128 stands for zero in the data rows.
Here are some points, each followed by its number:
[127 118 117 140 120 154 132 123 164 107  47  97] 0
[169 108  75 153 107 124 108  99 116 145  80 156] 1
[116 142 179 107  91 135  83 143 122 121 210 103] 2
[147 123 113 139 145 120 136 124 127 116 137 161] 3
[105 139 180 126 102 130 109 158 163 145 239 117] 4
[149 147 111 133 147 123 155 116 139 118  99 123] 5
[112  95 161 130 121 137 140 124  93 137 122 111] 6
[125 139 253 100  97 130 143 113  84 100 163  91] 7
[ 98 169 140  76 127 125  74 134 130 115 205  87] 8
[124 149 112 119 101 136 103 140 160 132 153 113] 9
[137 123 149 123 125 115 134 121 130 110 143 133] 10
[162  80 105 166 115 102 133 106  95 161 135 177] 11
[127 129 172 115 176 148 123 128  84 162 111 107] 12
[118 176 140  80 141 139  94 132 123 119 154 104] 13
[141 162 126  96 129 117 125  90  86 121 163  98] 14
[114 119 112 110 169 138 119 118  77 145  92 117] 15
[156 151 186  81  37 103 103  99 106  89 200 101] 16
[145 122 122 135 113 128 123 127 112 150 118 141] 17
[125 151 139 124 154 118 139 139 175 116 160 147] 18
[108 145 137 101 130 140 116 148 127 127 144 114] 19
[131 122 203  91 135 110 147 108 139  54 168 111] 20
[124 164 157 111 133 138 121 138 157 130 164 115] 21
[151 144 113 122 120 125 129 113 129 112 130 122] 22
[156 141 130 123 145 131 123 124 106 148 107 137] 23
[146 131 120 126 126 130 115 130  94 171 133 130] 24
[140 149 112 115 143 110 123 129 137 117 159 148] 25
[160 167 114 115 138 122 149  96  94 122 130 111] 26
[112  98 114 156 150 112 145 130  91 123 105 152] 27
[134 123 172 114 124 111 142 122 139  90 155 129] 28
[119 129 121 135 134 133 125 140 143 138 139 133] 29
[ 96 161 172  97 109 148 143 176 165 101 158 102] 30
[113 109 109 150 136 128 130 136 121 130 103 141] 31
[ 96 123 193 115 143 144 142 139 131 112 128 115] 32
[120 127  83 114 142 145 106 122 114 136  68 123] 33
[130 122 104 137 123 154 118 132 148 126  72 119] 34
[145 159  97 121 120 117 136  94 100 145 132 112] 35
[133 126  94 125 133 102 129 136 118 107 157 179] 36
[125 145 108 123 107 137 105 132 148 117 127 106] 37
[ 64 115 148 128 122 127 145 203 221 120 211  67] 38
New points follow, each followed by the numbers of its three nearest points above by angle, nearest first.
[105 101 112 159 109 128 153 129 147 122 152  83] 38 4 29
[141 134 128 114 141 113 152 116 120 105 113 145] 5 3 26
[176 157 100 127 109 120 133 104 153  88 140 105] 22 37 26
[ 75 176 183  97  96 164 155 219 184  90 162  98] 30 38 19
[130 188 146  92 153 159 140 161 170  86  83 132] 30 5 0
[158  89 113 164 115 103 134 108 100 154 132 174] 11 17 1
[ 99 124 125 119 167 120 149 150 137 122 145 138] 18 29 38
[188 107 146 111 112  43 183 114 150  63 198 185] 10 28 36
[104 120 135 133 127 127 135 158 168 128 155 103] 38 30 4
[116 128 127 122 134 166 151 122 153 112  37  78] 0 34 33
[129 141 117 127 125 120 140 117 115 141 137 105] 35 14 26
[169 130 120 137 147 119 134 118 111 150 112 156] 23 17 11
[157 120 105 147 163 109 155 124 138 100 144 194] 3 36 25
[153 125 137 118 119 103 133 114 127  99 155 153] 10 28 36
[153 129  88 123 127 129  88 103  85 160 122 127] 24 1 35
[ 82  70  67 183 156 126 135 126 128 109  57 136] 31 27 34
[143 122 138 121 161 118 140 126  95 143 124 157] 23 12 27
[118 117 125 141 147 123 134 151 139 150 150 160] 29 18 36
[108 104 123 136 100 131 126 106 152  75  98  87] 0 37 34
[132 130 188 113 110 124 138 128 123 133 145 147] 7 28 10
[171 152 137 103 169 150 109 136  69 180  95 135] 23 12 24
[139 146 177 109 172 150 125 135  93 163 103 112] 12 23 15
[164 150 138 107 163 153 106 133  85 172  84 128] 23 12 15
[154  94 139 185 114 103 166  99 133 138 160 136] 11 10 3
[150 122 122 140 144 101 154 115  79 161 129 172] 11 17 27
[147 135 102 131 135 114 170  91 152 107 117  72] 5 22 26
[141 144 170  94  76 114 104 116 117 102 178 103] 16 2 7
[127 153 129 126 151 123 135 146 179 122 164 143] 18 21 25
[119  90 140 143 113 133 133 127 124 126 127 126] 6 27 11
[ 72 106 171 123 172 141 127 133 116 122 119 113] 32 12 6
[ 89 110 173 108 173 120 180 140 126 108 129 150] 32 20 28
[111 147 180  85 160 150 104 142  91 119  94 112] 12 32 13
[115 122  78 130 148  90 145 143 124 112 164 199] 36 3 25
[ 94 127 173 118 141 137 166 149 140 140 126 112] 32 30 38
[134 111 118 135  97 119 146 135 143 108 122 126] 0 34 22
[133 163 209  60 161 154  83 127  25 166 125 134] 12 23 13
[144  91  75 166  80 109 129  97 157 118 117 144] 1 11 31
[116 120 133 138 144 125 138 152 137 149 163 158] 29 18 4
[126 112 115 146 107 103 104 114 131 142 208 144] 4 2 36
[160 150 125 100 152 122 132 110  64 162  95 165] 23 24 15
[130 128 135 127 137 138 127 133 126 141 117 119] 12 23 15
[160 156 121 135 152 123 171  97 146  98  70 109] 5 0 26
[154 145 126 108 163 120 137 112  69 157  99 173] 23 15 24
[182 167  58 123  82 118  93 126 141  94 124 168] 22 1 36
[131  77 131 152  99 109 107  82  80 127 158 143] 11 6 17
[106 126 114 129 121 128 138 147 144 123 132 115] 38 30 29
[129  98  59 150 138 121  91 110  72 197 142 125] 24 11 17
[157 119 129 138 152 126 131 126 104 161 108 136] 23 24 17
[138 121 130 139 137 109 148 110  90 156 132 162] 11 27 17
[150 124  55 160 114 120 114 129 171 137 119 162] 1 3 36
[118 111 126 146 139 121 134 128 110 129 115 142] 27 31 11
[114 112 115 148 162 117 144 164 143 175 186 188] 29 36 18
[146 126 146 129 152 128 150 139 112 141 105 159] 23 27 12
[159 192  20 128  96 130 143  81 139 156  78  62] 35 22 5
[ 94 132 119 122 191 123 178 154 145 125 133 129] 18 29 38
[143  99 122 156  95 112 141 126 145 113 128 132] 11 1 10
[136  82 122 153  99 109 111  85  87 122 152 144] 11 17 1
[125 140 151 105 138 136 114 130  93 138 129 129] 12 13 15
[ 99 118 152 117 152 129 149 144 128 124 123 145] 32 27 12
[ 98 151  99 108 145 146 129 141 151 104 112  94] 37 19 0
[124 137 159 115 104 127 100 136 124 123 183 116] 2 4 8
[107  75 177 143  87 132 119 126  90 139 167 112] 6 7 2
[118 136 145 127 117 127 119 140 149 138 176 129] 4 2 21
[ 62 136 101 116 156 129 141 149 153 107 146  91] 38 19 30
[124 161 150 114 133 137 124 139 139 133 152 114] 21 13 19
[ 86  79 157 179 225 111 211 157 102 131  58 186] 27 31 15
[118 110 107 148 131 124 127 131 114 129 104 139] 31 27 1
[ 99  89  89 165 148 127 127 125 124 118  82 137] 31 27 33
[167 141  78 130 142 125 122 116 140  90 115 180] 3 36 22
[205 232   0  68  55 140  34 137 115 100 134 200] 22 37 25
[115 140 113 122 117 139 120 143 151 106 115 113] 37 0 9
[123 160  94 100 134 142 105 136 158 100 114 114] 37 9 13
